128 stands for zero in the data rows.
Here are some points:
[133, 90, 100, 146, 131, 172, 144, 152, 123, 151, 121, 57, 130, 112, 132, 137]
[142, 148, 138, 124, 126, 106, 113, 96, 83, 82, 104, 91, 92, 106, 101, 112]
[103, 148, 121, 92, 116, 106, 149, 162, 200, 162, 138, 184, 81, 126, 81, 98]
[155, 92, 106, 159, 113, 163, 96, 168, 186, 170, 174, 129, 173, 123, 113, 117]
[221, 211, 226, 246, 200, 198, 168, 140, 116, 120, 105, 71, 117, 118, 121, 119]
[133, 101, 90, 117, 131, 131, 147, 168, 183, 119, 119, 111, 130, 96, 85, 119]
[123, 208, 206, 192, 172, 190, 219, 207, 159, 172, 123, 143, 97, 134, 102, 100]
[135, 227, 246, 211, 193, 163, 166, 132, 135, 122, 93, 144, 69, 113, 84, 71]
[181, 255, 254, 191, 179, 115, 154, 110, 121, 105, 79, 167, 57, 124, 87, 69]
[174, 67, 90, 188, 63, 178, 41, 112, 108, 169, 162, 93, 215, 168, 119, 91]
[127, 87, 92, 116, 75, 129, 136, 162, 171, 185, 134, 73, 103, 113, 119, 96]
[178, 204, 221, 228, 213, 209, 170, 179, 142, 122, 104, 99, 101, 93, 103, 112]
[187, 65, 78, 179, 51, 176, 41, 111, 133, 138, 122, 23, 155, 154, 130, 124]
Here are 18 more points, each followed by its number:
[151, 122, 121, 114, 82, 142, 64, 126, 115, 122, 152, 164, 169, 150, 97, 129] 0
[151, 117, 100, 118, 106, 135, 106, 153, 194, 172, 155, 166, 161, 131, 112, 133] 1
[208, 136, 168, 242, 233, 255, 202, 182, 170, 144, 137, 83, 124, 102, 104, 98] 2
[153, 88, 98, 124, 116, 144, 55, 110, 128, 101, 115, 110, 150, 121, 153, 173] 3
[172, 112, 140, 218, 202, 254, 182, 224, 196, 152, 140, 54, 134, 100, 123, 113] 4
[102, 127, 114, 88, 83, 92, 75, 93, 110, 131, 108, 146, 136, 161, 173, 184] 5
[165, 109, 129, 167, 126, 135, 117, 100, 58, 86, 96, 21, 125, 112, 149, 94] 6
[107, 122, 109, 105, 97, 108, 140, 133, 137, 141, 113, 121, 121, 132, 124, 120] 7
[108, 164, 146, 50, 130, 67, 145, 83, 76, 88, 109, 156, 78, 113, 131, 143] 8
[100, 134, 112, 111, 106, 74, 88, 113, 123, 94, 110, 175, 157, 155, 144, 158] 9
[85, 138, 114, 63, 108, 70, 124, 102, 133, 134, 152, 255, 164, 171, 116, 119] 10
[116, 156, 145, 132, 115, 99, 101, 99, 117, 115, 91, 132, 77, 110, 70, 88] 11
[64, 119, 126, 102, 149, 48, 135, 124, 145, 120, 167, 255, 197, 157, 200, 160] 12
[74, 142, 126, 77, 99, 82, 136, 109, 124, 146, 177, 165, 103, 151, 123, 129] 13
[213, 170, 214, 255, 186, 255, 172, 154, 102, 173, 122, 17, 122, 133, 153, 98] 14
[179, 87, 70, 90, 118, 146, 79, 99, 148, 99, 119, 119, 157, 165, 152, 183] 15
[81, 147, 127, 60, 92, 84, 118, 117, 153, 153, 132, 171, 62, 120, 99, 113] 16
[90, 108, 116, 95, 145, 119, 157, 151, 105, 85, 94, 102, 113, 92, 129, 142] 17
Which three of these numbered points are nearest to each point below by angle, seen from the average point of the first points? Their numbers follow each, nearest first.
[117, 142, 169, 138, 139, 131, 145, 78, 59, 119, 96, 109, 94, 147, 129, 113] > 8 11 6
[96, 106, 95, 85, 111, 99, 144, 161, 154, 145, 137, 102, 100, 90, 130, 120] > 7 17 16
[222, 236, 238, 217, 178, 186, 136, 138, 88, 99, 95, 61, 91, 117, 106, 106] > 14 2 6
[168, 183, 212, 232, 212, 177, 186, 141, 92, 123, 108, 71, 126, 102, 132, 100] > 14 2 4
[71, 127, 110, 38, 128, 72, 158, 111, 109, 128, 167, 243, 179, 209, 198, 215] > 12 10 9
[106, 120, 107, 100, 127, 167, 174, 167, 202, 169, 164, 133, 72, 128, 102, 85] > 16 13 1
[105, 151, 108, 52, 119, 62, 104, 104, 116, 64, 105, 204, 144, 165, 164, 232] > 9 5 8
[132, 133, 155, 176, 94, 96, 73, 117, 74, 97, 67, 46, 126, 80, 120, 92] > 6 11 3
[60, 120, 117, 68, 142, 103, 196, 163, 116, 98, 90, 127, 103, 100, 142, 140] > 17 7 8
